Read these off the grid that follows.
1) Report the largest entry.
2) Report the bottom entry of the column that holds the smallest entry.
3) Report the entry in the top-left corner.
4) Report the entry just left of 130.
5) Report the entry in the bottom-right corner.
6) Report the entry just right of the largest entry.
7) Report the top-right entry.
8) Report the entry just right of the smallest entry.
[[125 108 130 124]
 [135 133 128 128]
 [120 129 154 129]
 [135 125 132 127]
 [109 122 118 133]
 [142 134 145 128]]
1) 154
2) 134
3) 125
4) 108
5) 128
6) 129
7) 124
8) 130

[[125 124 115 120]
 [126 132 122  98]
 [125 112 122 127]
 [109 131 134 131]]
Counting starts at 0.
Which number is the entry in row 0 and column 2?
A: 115
Which number is the entry in row 2 and column 0?
A: 125
The entry just left of 132 is 126
The entry in the top-left corner is 125
The entry just right of 134 -> 131
The entry in row 0 and column 1 is 124
Which number is the top-right entry?
A: 120

Questions about the row below.
1) What is the entry just left of 99?
2) What is the entry just left of 121?
3) What is the largest entry?
[136  99 121 153]
1) 136
2) 99
3) 153

Questions about the matrix below.
1) Read off the last entry in the row that holds the largest entry.
2) Read off the first entry on the diagonal from the top-right corner.
3) Read off the top entry of the column that holds the largest entry.
4) Read off the entry in the bottom-right corner.
5) Read off the top-left entry.
6) Read off the entry directly below 115.
7) Read off the entry just right of 141.
8) Read off the entry in the bottom-left corner.
[[141 135 137 137 147 137 122 132 113 137 120 137 145 120 118 116]
 [136 123 126 145 124 123 128 122 136 115 135 116 132 130 149 128]
 [128 125 127 126 133 130 127 129 128 127 122 121 140 130 140 125]
 [126 123 124 130 118 122 131 126 139 119 132 118 124 134 142 133]]
1) 128
2) 116
3) 118
4) 133
5) 141
6) 127
7) 135
8) 126

M =
[[131 126 151 119 136 130 123 126 117 113]
 [120 141 127 117 127 129 143 127 120 126]
 [137 148 136 125 132 135 131 128 119 113]
 [127 118 144 120 123 128 112 120 108 127]
 [125 137 125 134 121 141 127 150 140 114]
 [133 126 126 140 133 129 131 140 149 124]
 [113 114 130 132 119 130 119 140 132 131]
 [127 128 139 141 136 131 120 137 132 117]]
The fourth-last entry, reading row by row is 120
The first entry in reading order is 131
The top-right entry is 113
The top entry of the column that holds the largest entry: 151
The top entry of the column that holds the smallest entry -> 117
Read off the second entry on the diagonal from the top-right corner.
Answer: 120
The third entry on the main diagonal is 136
Read off the entry in the bottom-right corner.
Answer: 117
Read off the third entry from the end, reading row by row.
Answer: 137
The smallest entry in the first column -> 113
Read off the entry in the bottom-left corner.
Answer: 127
The last entry in the row that holds the smallest entry -> 127
Read off the entry just left of 112.
Answer: 128
Read off the 2nd entry from the end, reading row by row.
Answer: 132
The largest entry in the first column: 137
The entry just right of 150 -> 140
The fourth entry, reading row by row -> 119
The entry just left of 124 is 149
Read off the fifth-last entry, reading row by row.
Answer: 131
Read off the largest entry in the last column.
Answer: 131
The entry just left of the largest entry is 126
Read off the 2nd smallest entry.
Answer: 112
Read off the entry directly above 135.
Answer: 129
Read off the entry directly below 112.
Answer: 127
The bottom entry of the column that holds the largest entry -> 139
The entry just left of the smallest entry is 120

Read these off the grid that follows. Counting starts at 0.
1) Find the entry in row 1 and column 0.
2) Find the entry in row 0 and column 1.
3) Find the entry in row 0 and column 2.
4) Find the entry in row 2 and column 1.
5) Find the bottom entry of the column that holds the largest entry.
6) Find the entry in row 0 and column 0.
7) Find the entry in row 2 and column 0.
8) Find the entry in row 2 and column 2.
[[121 128 125 126 123 130 138 121 133 129 132]
 [143 123 137 127 125 140 128 133 133 131 129]
 [128 139 137 131 122 131 122 123 132 123 125]
 [127 138 147 127 129 126 124 137 136 136 131]
 [124 127 128 134 132 123 121 124 119 123 131]
 [114 136 121 123 142 116 132 135 129 129 124]
 [132 128 136 122 130 135 138 133 140 133 121]
 [130 125 130 125 138 127 140 134 134 132 124]
 [138 129 139 128 123 130 123 139 131 136 133]
 [136 135 135 123 127 138 138 135 153 135 125]
 [121 135 129 128 130 124 137 129 129 135 128]
 [130 122 131 128 120 137 124 125 130 129 149]]
1) 143
2) 128
3) 125
4) 139
5) 130
6) 121
7) 128
8) 137

Read these off the row that follows.
1) Read off the second entry from the right.
2) Read off the entry just right of 136.
3) Read off the second largest entry.
4) Read off the second entry from the left.
5) Read off the entry just left of 123.
[140 136 144 128 109 139 138 123 111 132 138 111 107 133 116]
1) 133
2) 144
3) 140
4) 136
5) 138

Read these off the matrix that follows.
1) What is the 1st entry in reading order?
2) What is the fourth entry, reading row by row?
3) What is the 2nd largest entry?
4) What is the bottom entry of the column that holds the smallest entry?
5) What is the entry just left of the centre entry?
6) What is the entry in the top-right corner?
7) What is the largest entry in the last row?
8) What is the bottom-right entry?
[[126 122 116 132 114 133 125 125 135]
 [106 146 133 145 110 140 135 137 123]
 [117 131 148 132 134 148 140 128 111]
 [130 117 134 130 134 143 136 125 114]
 [144 114 129 121 113 135 154 104 114]
 [117 139 134 138 139 129 120 145 124]
 [152 127 137 124 134 132 155 125 139]
 [145 122 137 114 145 121 134 121 131]
 [125 138 128 139 129 135 130 143 146]
 [132 129 127 113 117 102 129 108 105]
 [114 128 110 133 109 120 110 127 126]]
1) 126
2) 132
3) 154
4) 120
5) 138
6) 135
7) 133
8) 126

[[114 117 125 113 120 120 113 135 131 112 124 121 123]
 [115 118 125 113 121 120 114 134 130 113 123 122 123]
 [144 139 128 146 135 135 146 113 119 147 130 133 131]
 [135 132 130 136 131 131 134 126 126 137 129 128 130]
 [139 134 128 141 131 133 140 118 122 141 129 130 130]
 [135 137 127 133 131 128 134 118 122 140 128 130 125]
 [128 140 137 114 130 114 116 137 131 139 123 122 117]
 [137 136 128 137 132 132 138 119 124 140 130 132 129]
 [109 114 125 106 118 117 106 139 132 106 123 119 120]
 [138 136 128 136 132 131 137 119 122 140 128 131 128]
 [139 138 128 137 133 130 138 117 121 142 127 132 128]
 [124 132 120 126 129 128 132 117 131 125 135 137 126]
 [113 117 124 111 120 119 112 134 130 111 124 121 121]
 [125 141 137 110 130 110 113 136 131 139 123 121 114]
 [123 111 115 139 124 143 138 119 127 109 135 136 140]
 [136 133 127 138 131 132 138 119 123 137 128 130 130]]
The first entry, reading row by row: 114
Report the fourth entry in reading order.
A: 113
Report the last entry, reading row by row.
A: 130
The first entry in the row that holds the largest entry is 144
The 3rd entry, reading row by row is 125
The bottom-left entry -> 136
Report the entry just left of the largest entry.
A: 119
The smallest entry in the first column is 109
Report the 5th-last entry, reading row by row.
A: 123
The entry directly below the largest entry -> 137
Report the 2nd entry, reading row by row.
A: 117
The top entry of the column that holds the largest entry is 112
Report the top-right entry.
A: 123
Report the largest entry in the first row.
A: 135
Report the last entry of the largest entry's row.
A: 131
The second entry from the end, reading row by row -> 130
The fourth-last entry, reading row by row -> 137
The second entry on the diagonal from the top-right corner -> 122

A =
[[131 140 120 120 133 110 125 114 146 122 135 125 136 125 121]
 [100 141 137 120 104 111 145 137 141 119 121 117 139 105 102]
 [139 103 126 134 136 147 111 134 107 127 141 143 122 145 148]
 [ 99 140 135 118 103 110 143 136 140 118 120 116 139 104 101]]
The maximum: 148
Give the second entry on the diagonal from the top-right corner.
105
The 1st entry in reading order is 131
Give the minimum.
99
The third entry on the main diagonal is 126
The entry in the top-right corner -> 121
Give the entry just left of the largest entry.
145
Give the entry in the bottom-right corner.
101
The third entry on the diagonal from the top-right corner is 122
Give the 3rd-last entry, reading row by row.
139
Give the entry directly above 99.
139
Give the entry just right of the smallest entry.
140
Give the largest entry in the last row.
143
